(in the rows, 128 means zero)
Turns in one plane each, and the order they were made in; the first pair answered:
turn bupop:
[123 149 129  82 140 148 131 134 118] |-> [146 139 161  92 111 136 125 143 126]
[157 127 186 120  95 140  96 146 123] |-> [163 109 143 138 109  74 162 108 105]
[134 171 166 103 116 157 102 138 148] |-> [160 149 173 135  95  93 144 120 143]
[133  81  99 149 143 119 137 125 129] |-> [120  89 102 135 154 156 112 133 129]
turn sovot:
[122 138  89 171 112  97 167 111 136] |-> [158 132 167 139  75 119 136 144 150]
[149  52 139 111 164 102 131 136 146] |-> [141  84 112 109 160  63 164 116 129]
[155 162 138 138 112  90 125 113 112] |-> [154 113 148 149 125 140  80 138 140]
turn zug:
[149  82 145 159 120  78 156 124 128] |-> [151  97 150 144 116  69 160 120 119]
[ 88 203 133  97 128 154 139 158 103] |-> [ 84 186 132 138 118 180 110 170 124]
[117 140  82 137 154 106 147 108 110] |-> [116 160  87 138 134 100 145 112 112]
turn tigam:
[123 157 164 134  98 163  88 164 133] |-> [147 122 184 143  95 148  96 162 140]
[152 102 151 150 108  87 100 135 132] |-> [154 101 146 128 119  73 126 125 122]
[120  98 118 151 131 117 152  96 107] |-> [110 113 113 140 132 118 152  94  96]
[155 151 160  89  83 139 139 166 131] |-> [162 147 160  86  88 138 140 167 128]

Between the rows of a pair lie 2 to 4 turns.
[106 186 147 130  90 141  71 114 119] |-> [ 89 190 109 141 106 132  87 102 113] | sovot, sovot
[146 107 167 160 123 142 108 128 173] |-> [137  92 123 159 156 104 155  99 157] | tigam, sovot
[168 132 197  95  81  78 170 141  81] |-> [ 88 197  93  80 136 110 163 121  67] | bupop, tigam
[106 101 106 110 175 111 160  92 126] |-> [116  66 141 139 158 155 109 121 155] | sovot, zug, sovot, tigam
[136 124 106 180  90 148  52 148 166] |-> [ 97 135  28 126 162 113 111 106 127] | tigam, sovot, bupop, zug
[ 99 149 115  90 144 160 114 130 129] |-> [124 156 159  80 117 148 113 139 130] | tigam, zug, sovot, sovot
[ 86 206  94 153 145 174  89 138 160] |-> [138 225 154 154  79 112 115 131 156] | sovot, bupop
[109  74  91 147 154 124 144 118 136] |-> [109 123  91 104 151 102 165 106 111] | tigam, zug
[129 210 135 130 108 133 109 125  89] |-> [119 208 116 128 120 122 122 113  84] | bupop, bupop, bupop
[137 177 176 106  99 127 123 151 123] |-> [160 106 167  96 135  95 163 128 116] | zug, tigam, tigam, tigam
[104 115 117 129 170 186  88 152 145] |-> [128  84 128  89 193 156 128 131 127] | tigam, zug
[151  81 137 181 110  99 131 122 142] |-> [ 99 107  92 136 160 173  92 131 137] | bupop, bupop
[155  98 112 161 124 101 151 105 148] |-> [140 100 129 130 140 167  97 135 164] | bupop, bupop, tigam
[171 105 169  66 136  75 181 114  94] |-> [144  91 158  29 174 147 130 131 109] | bupop, sovot
[126  67 122  69 186 163 118 133 122] |-> [141  92 146  36 172 144 133 127 109] | bupop, tigam, tigam
[149 101  97 119 135  61 178 146  96] |-> [109 168  65  92 147  99 152 148  88] | zug, bupop
[125  82  85 165 137 120 143 129 136] |-> [166 112 168  91 103 119 142 143 125] | tigam, zug, sovot
[105 146 117 205 105 126 109 111 138] |-> [112 120 114 212 109 118 116 108 141] | bupop, tigam
[105 146 137 112 118  96 176  88  99] |-> [106  66 153 100 158 150 145 112 118] | zug, sovot, zug, zug
[150  84 177 159 109 166  84 159 154] |-> [175  63 176  99 135 116 153 131 126] | tigam, zug
[127 145 111 163 123 118 127 114 123] |-> [142 156 151 111 117 134 112 124 119] | sovot, bupop, bupop, sovot
[104 122 114 131 184 158 114 131 127] |-> [108 130 105 192 153 135 121 126 135] | bupop, sovot, tigam, tigam
[179  73 168 134 128 105 148 122 133] |-> [168  94 139 133 129  75 174 106 121] | sovot, sovot
[163 173 162  61 102 176 116 117 130] |-> [126 107  96 126 152 213  95 121 156] | sovot, tigam
[152 134 167 136  95 107 138 118 128] |-> [102 149 112  99 153 152 128 113 120] | bupop, bupop
[101 128  78 111 179 175 110 132 124] |-> [122 197  95 109 132 108 149 113  96] | tigam, sovot
[119 198 134 134 113 110 118 146 128] |-> [150 105 126 148 142  72 163 127 124] | sovot, tigam, bupop, tigam
